Each row is where one point has got to under a steady rotation. How many steps took it there?
The counts run from 0 to 757.
[113 115 143 115 169 110 144 128 134 114  88 145 123  99 132  75 126 167
 111 161 156 133 151 116 124 115  95  99 140  97 168 185 150 133 118 146
 171  90 116 133 105 116 124 154 140 125 108  30 140 120 124]
351
[ 98 101 142  84 150 116 162 119 139 148 111 157 129  91 123  34 122 145
 100 169 141 137 142 150 136 111 121  96 136 147 172 158 128 111 133 135
 131 111  95 146 135 142 132 113 124  93 129  55 130 131 111]
509
[108 109 128 103 125 132 139 101 116 145 176 142 153 100 125 115  88 117
 139  99 132  91 133 129 137 147  93 144  88 134 119 115 101 113 159 129
 145 165 121 212 160 153 167 123 106 149 182 102 107 209 119]
421
[124 174 112 144 106 114 144 153 156 136 123 151 150 185 143 137 148 110
 158 120 141 110 155 102 133  96 159 162 133 146 126  87 149 133 119 170
 101 139 143  71  94  92 114 109 107 147 110 113 168 129 163]
161
[121 147 140 134 155 146 187  85 141 139 145 161 141 150 100  93 120 140
  92 150 181 103 156 130 131  79 148 148 130 109 151 149 123 115 148 176
 168  97 113 139 111 150 129 112 108 137 138  46 168 166 124]
0
[125 137 149 111 126  99 130 103  81 136  79 117 167  89 150 147 127 163
 158 118 114  94 146 118  84 140  86 130  99 120 173 135 158 147  82 117
  87 128 110 122 132 111 164 159 162 119 165 105 127 136 186]
47
[129 131 184 144 120 136 142 112 128 110 138 152 156  95 102 139 145 122
 146 117 135  91 137  77  82  95 143 208  95 133 131 134 146  98 145 167
 125 134 126 132 148 111  99  99  95 166 183  97 155 129 155]
305
[128  64 144 113 167 121 143 133  95 172 146 134 154 147 108  87 107 137
 136  86 115 121 146 156 163 139 102 120 113 104 169 129 154 161 101 118
  91 103 124 116 113  98 165 145 178 133 163 121 113 152 148]
386
[163 120 109 132 165 132 139 147 106 155 159 127 154 139 116 100 110 137
  86 126 116 132  99 163 155 111  93 103 145  79 158 166 154 178 120  98
 152 114 167 149 136 108 144 166 141 108  49  91 114 107 117]
231
[102 105 106 146 152 149 113 119 114 112 165 130 141 122  93 124  88 130
 104 132 124 110 142 125 154 143 103 132 140  95 122 155 112 134 157 124
 159 115 139 208 127 155 153 149 109 174 175  80 123 178 105]
263
[126 170  70 121 130 128 114 129 145 115 121 133 132 142  95 127 135 155
 117 170  90 133  94 112 130 103 147 129 144 128 131 129 142 120 109 160
  86 127 116  35 112  76 130 110 156 118 117  96 170  56 164]
496
[167 135  70 128 134 143  97 149 124 140 180 148 164 140 103  93 123 114
 164 111  50 152 108 111 179  92 131 137 151 138 125 121 102  84 138 111
  96 165 167 141 131  84 143 127 121 155 129 135 145  80 128]
107
[ 92  80 123  67 128 123 124 141 135 151 104 102 132 107 125 131 107 170
 158 144 132 114  99 129 107 183  90 110  95 152 139  90 129 147  88 115
  70 122  83 107 128 101 138 126 176 104 141 126 134 120 166]
206
[154  84 148 160 123  90 129 196  97 120 133 107 113  95 121 132 106 145
 110 101 119 125 130 107 147 149  67 112 135  77 147 160 153 199 115  84
 128 135 121 158 125 105 115 160 128 143 121 127  86  98 119]
78
[139  97  88 137 102 141 117 153 136 143 137  96 155 127 147 123  78  91
 167 113 128  96 136 131 165 158 130 139 152 105 106  89 112 139 121  96
  99 131 142 187 134 170 175 169 115 176 125 156 102 153 119]
418
[144 138  95 142 116 139 131 176 159 144 100 111 119 143 131  90 128 110
 116 191 116 117 113 129 146 111 156 125 182 121 132 151 152 145 121 134
  98 125 142  69 107 111 113 129 123 127  71 127 147  52 131]
500
[120 146 131 120 105 113 139 150 163 131  73 121 160 121 175 115 142 134
 173 130 125 134 115 142 124 114 171 136 131 122 133 121 160 144  89 129
 102  96 129  70 108 129 137 157 118 102  26 113 114 115 196]
188
[100 124  86  83 145 148 111 123 121 136 173 117 135 126  99 117  77 137
 153 110  85 129  78 157 163 150 114  86 102 149 115  96  74 104 112 146
  86 167 120 185 147 124 147 105 134 124 127 141 152 140 125]
245
[157 130 128 128 124 135 137 123 174 149 118 168 133 100 107  77 151 165
 144 127 100 136 124 124 179  94 189 155 167 123 118 127 182 132 135  99
 103 113 111  75 147  99 155 141  85 142  99  94  90  90 150]
632
[103 111  88 142 110  95 133 137 123 160 137  90 150 178 132 131  77 107
 140 128 147  90 132 134 133 135 130 127 140 103 163  86  96 151 106 190
  79  91 138 109 100 127  97 128 159 157 110 153 142 152 135]
692
[133 103 100 134 115  77 152 152  91 145 112  77 130 138 142 101  78 112
 112 115  78 110 117 121 130  99  89 125 129 128 176 158 129 139  96 129
  56 125 108 144  96 123 121 127 174 156 162 135 113  81 121]
375
[146 103 136 121 131 169 151 140 117 152 162 132 172  98 119  85 116  84
 142 126 134 117 142 163 133 123 125 139 121 125 120 137 105 126 157  94
 171 163 163 208 149 158 151 115  83 113  89 133 148 166 142]
416
[110 114 181 110 182 147 133 140 100 145 134 117 139 109 103  58 146 118
 156 129  73 143 139 140 143 108 119 128 116 146 156 160 144 124 112 133
 118 105 138 105  84 113 134 107 123  96 143 119 189 114 186]
524
[ 79 150 124 102 104 153 147 128 189 131 110 140 134 124 152  95 134 121
 144 183 150 122 136 140 154 128 173 144 131 151  90  92  85  78 159 162
 142 149 120 149 118 169 137 102  72 131 123 100 171 163 135]
153
[161 138 140 124 124 186 141 124 148 147 145 170 164 118 102  96 165  86
 132 155 111 110 128 124 110  88 166 203 131 139 113 119 151  85 157 127
 119 139 148  96 126 121 154 100 103 132 139 128 170 105 151]
146
[126 129 138 104 163 128 144  83  92 149 115 136 132  95 101  96 112 162
  95 169 143 118 112 118  91 105  84 127 110 123 190 161 126 115 118 144
 125 110 107 121 138 116 106 114 163 108 121  54 144 103 130]
355
[ 89 123 103 125 142 110 144 124 137 133  96 107 113 111  97 129  87 153
  65 206 165 107  90 117 107 141  91 110 120  98 167 157 108 153 112 151
 122 105  94 141 120 150 107 133 172 120 124  78 129  99 105]
356
[126 132 162 104 120 105 151 116 130 144  83 129 175  78 169 103 143 143
 162 118 100 112 136 123  83  97 129 153 109 139 136 131 168 119 107 127
  77  92 111  74 139 100 148 144 135 103 108  91 113 122 194]
189
[134 118  52 148 113 125  97 161 135 111 165 113 135 139 118 125  84 111
 132 114  56 126  96 106 188 116 124 113 166  98 104 126 121 125 132 129
  88 147 143 143 129 106 136 156 127 175 131 132 109  91 102]
106
[ 96 156 137 143 108 141 181 109 134 133 124 119 118 119 113 154 108 121
  70 170 164  77 121 124 101 105 156 177  98 121 109 146 118 144 140 161
 126 106  95 151  98 189 132  84 125 131 168 117 155 144 133]
5
[101 113 145 126 142 147 117 172 119 141 101  87 118 153 118  96 117 125
 178 130  82 136 125 145 165 144 147 106 136 135 160 126 140 148  97 153
  75  99 146  91  70 120 135 121 126 112 123 158 185  98 186]
523
[128 109 149 166 111 112 144 151 161  97  95 128  85 112 111 132 131 151
 105 169 154 106 114  74 119 111 139 157 154 100 139 159 150 159 132 141
 115  95  80 139 139 139  92 133 101 173 145  89  99  89 107]
483
[120 124 137  95 124 134 146 133 147 155  81 140 169 152 149 111 153 136
 177 110 151 110 159 136 120 153 148 138 126 136 142  78 155 146  85 149
 105 120 126  74 109  94 140 114 125 118  82 115 151 147 202]
30
[144 121 152 111 128 105 164 162 133 173  79 136 142 111 147  96 127 153
 137 146 168 146 150 135 150 127  94 111 139 131 169 120 150 175  93  94
 128 133 107 102 111 108 113 158 140 102  57  90 114 124 159]
204
[118  92 128 105 136 148 108 135 103 118 167 125 170 128 100 162 103 124
 135 110 159  79 114 102  66 158  92 158  82  93 113  97 120 132 126 143
 115 125 154 169 144 120 135 111 171 159 167 132 142 150 139]
568
[121 129 133 177  96 127 139 149 146 121 159 111 137 110 123 156 102 103
 122 124 112 102 121 123 175 136 164 166 141  89  88 142 121 176 152 120
 125 113 120 158 126 180 166 156  90 176 144 169  87 177 130]
275
[ 99 138 174 105 151 155 132 163 129 120  86 146 144  95 144 112 161 131
 152 166 156 138 164  99  96 116 122 145 113 139 114 129 142 101 142 134
 173 130 142 114 108 137 118 106  90 109 115  84 202 129 180]
169
[149 133 167 119  92 123 128 132 113 128 150 166 130 100  87 174 145 160
 131  90 133 106  92  83 104 113 118 175  86 121 114 110 148 141 137 120
  93 183  90 149 164  79 113  95 131 155 180 119  99 109 147]
606
[124 170 108 100 160 122 137 114 121 137 142 145 140 107  94  94 159 147
  84 164  92 129  89 116  98  79 130 151 123 139 143 160 163 108 133 130
 118 130 132  75 125  75 111  95 126  89 123  76 164  75 148]
497
[ 99 144 118 144  80  77 177 123 151 149 111 142 153 134 171 104 117 127
 139 118 135  83 176 106 162 105 155 167 141 124 113 111 140 118 132 153
 106 109  85 127 113 150 145 149 112 185 165  90 100 188 124]
155
[122 116 149 126 134 128 129 197 148 118  66 110  95 116 158 102 151 145
 138 163 156 157 138 116 152 130 133 104 141 108 131 136 151 152 119 130
 141  93 128 105  82 107  94 151 105 116  59  86 167  80 167]
346
